Small tables with named rows and columns. After each table, cells are looked up by row and column.

Table lun
|  | sodimu | kelamot | res | lizekiz |
|---|---|---|---|---|
| nogi | 50.56 | 41.12 | 42.19 | 44.94 |
| sof | 85.76 | 44.59 | 34.13 | 15.68 |
| gelove | 41.69 | 42.96 | 44.42 | 53.99 |
| furorof | 17.51 | 63.32 | 76.44 | 95.98 |
| pemen | 50.33 | 41.43 | 39.12 | 44.85 |
| gosop | 37.16 | 41.98 | 46.14 | 58.02 |
| zabito | 56.61 | 67.88 | 69.61 | 62.72 |
| lasori | 22.91 | 57.12 | 66.55 | 84.93 |
| zad | 45.81 | 64.40 | 66.11 | 69.49 |
| finun | 50.79 | 39.62 | 38.48 | 43.85 |

furorof, sodimu => 17.51
zad, kelamot => 64.40
gelove, sodimu => 41.69
gelove, kelamot => 42.96
gosop, kelamot => 41.98
sof, sodimu => 85.76
nogi, kelamot => 41.12
gosop, lizekiz => 58.02
zad, sodimu => 45.81
furorof, res => 76.44
pemen, lizekiz => 44.85
finun, sodimu => 50.79
zabito, kelamot => 67.88
pemen, kelamot => 41.43
zad, lizekiz => 69.49
zad, res => 66.11
lasori, lizekiz => 84.93
finun, res => 38.48
lasori, res => 66.55

muk:
cols = nudip, mik, vif, reli
zag: [41, 48, 14, 21]
tokapab: [13, 38, 51, 24]
per: [57, 53, 51, 11]
tipimod: [78, 57, 41, 45]
kipit: [68, 61, 36, 23]
tufofo: [61, 71, 33, 58]
dovomiv: [26, 72, 53, 30]
bemede: [21, 48, 15, 33]
bizuze: [53, 43, 75, 60]
bafitud: [44, 55, 70, 67]
vomed: [13, 32, 28, 53]
mif: [66, 20, 57, 56]

kipit, vif -> 36
tokapab, nudip -> 13
tufofo, nudip -> 61
mif, vif -> 57
vomed, reli -> 53
dovomiv, mik -> 72
tipimod, mik -> 57
bemede, reli -> 33
zag, reli -> 21
kipit, nudip -> 68
bizuze, nudip -> 53
bemede, nudip -> 21
bemede, vif -> 15
tipimod, vif -> 41
dovomiv, nudip -> 26

sufopot:
|  | kivu | tevu | tikid | lavuleb | lekez | dadip | gutat |
|---|---|---|---|---|---|---|---|
| bav | 2.9 | 4.2 | 6.1 | 2.7 | 7.2 | 6.9 | 4.6 |
| mek | 2.9 | 3.9 | 6.3 | 2.3 | 7.5 | 7.0 | 5.1 |
| sir | 2.4 | 5.0 | 4.5 | 2.2 | 6.8 | 6.1 | 3.2 |
| reg | 3.9 | 4.3 | 6.3 | 3.8 | 3.5 | 4.0 | 6.3 |
| pas | 2.8 | 4.0 | 6.4 | 2.7 | 7.0 | 7.4 | 5.0 |
| zagobor | 2.5 | 4.0 | 6.3 | 2.7 | 7.2 | 7.1 | 4.7 |
| lut | 2.2 | 3.9 | 3.3 | 1.5 | 2.8 | 9.9 | 5.0 |
| dor | 3.2 | 6.8 | 6.4 | 4.3 | 2.5 | 3.7 | 5.7 |
| lorokel | 5.1 | 9.6 | 3.6 | 4.5 | 3.9 | 3.7 | 2.9 |
| feb | 3.0 | 6.5 | 5.8 | 4.5 | 3.1 | 4.1 | 5.6 |
| faboger | 3.8 | 2.2 | 2.8 | 6.4 | 4.1 | 2.0 | 4.1 |
| lir | 3.3 | 6.6 | 6.1 | 4.1 | 2.9 | 3.9 | 5.9 |

feb, dadip -> 4.1
dor, dadip -> 3.7
bav, tevu -> 4.2
lir, dadip -> 3.9
mek, kivu -> 2.9
zagobor, kivu -> 2.5
lir, lekez -> 2.9
bav, lavuleb -> 2.7
bav, kivu -> 2.9
sir, lekez -> 6.8
zagobor, tikid -> 6.3
lir, lavuleb -> 4.1
pas, tevu -> 4.0
lut, dadip -> 9.9
lir, kivu -> 3.3
dor, tevu -> 6.8

lel =
         tuv  fedase  nuv  ret  zin  fafigar  zagunu  nat
masoku   104      86  105  110  156       85      66  110
ris      104     129  109   79  118      104      86  105
sular    105     110  156   85   66      110     194   27
nosep     79     118  104   86  105      110     156   85
kerirar  129     109   79  118  104       86     105  110
tep      118     104   86  105  110      156      85   66
vimadip  110     156   85   66  110      194      27   94
rumegi    86     105  110  156   85       66     110  194
patilak  109      79  118  104   86      105     110  156
bevoleb  148      29  104  129  109       79     118  104
fode      29     104  129  109   79      118     104   86

kerirar, nat => 110
masoku, ret => 110
masoku, fedase => 86
patilak, fedase => 79
bevoleb, nat => 104
vimadip, nat => 94
masoku, tuv => 104
fode, zin => 79
tep, tuv => 118
vimadip, fedase => 156
tep, zagunu => 85
nosep, fafigar => 110
Row with the largest nat: rumegi

dufa =
	nasogup	bim	darinid	fep	rodes
golo	131	157	142	109	95
kom	193	149	110	116	115
govila	144	150	134	90	69
dagen	180	76	72	99	111
mis	160	118	85	145	146
gome	82	129	193	72	149
nuzevi	227	198	49	191	167
nudot	163	198	149	149	216
zanenes	54	143	119	91	57
nunif	155	220	92	199	166

nasogup of zanenes = 54
fep of mis = 145
rodes of golo = 95
bim of dagen = 76
darinid of dagen = 72
rodes of govila = 69
darinid of mis = 85
darinid of nunif = 92
fep of nuzevi = 191
fep of nunif = 199
darinid of zanenes = 119
rodes of gome = 149
rodes of nuzevi = 167
darinid of nudot = 149
rodes of nunif = 166
nasogup of nunif = 155
fep of kom = 116
darinid of nuzevi = 49
bim of nudot = 198
Which row has the largest nasogup? nuzevi

vev.csv
,lutuv,fodibok,gok,zikiku,basu
fis,-30,-2,-30,-10,-28
ziger,-11,6,3,24,22
romeni,25,14,-26,-13,14
fov,-45,-2,14,47,16
kud,-40,-5,-72,-22,-47
ruva,36,19,9,17,54
nito,48,20,-36,-14,38
vof,36,18,-22,1,40
dib,-39,-1,2,28,3
kadagi,8,13,35,43,58

ruva, zikiku -> 17
fov, lutuv -> -45
nito, zikiku -> -14
kadagi, basu -> 58
nito, lutuv -> 48
fis, zikiku -> -10
kud, fodibok -> -5
fis, fodibok -> -2
kadagi, fodibok -> 13
dib, gok -> 2
dib, basu -> 3
ziger, gok -> 3
fov, gok -> 14
nito, gok -> -36
nito, fodibok -> 20
ruva, basu -> 54
Which row has the largest zikiku? fov

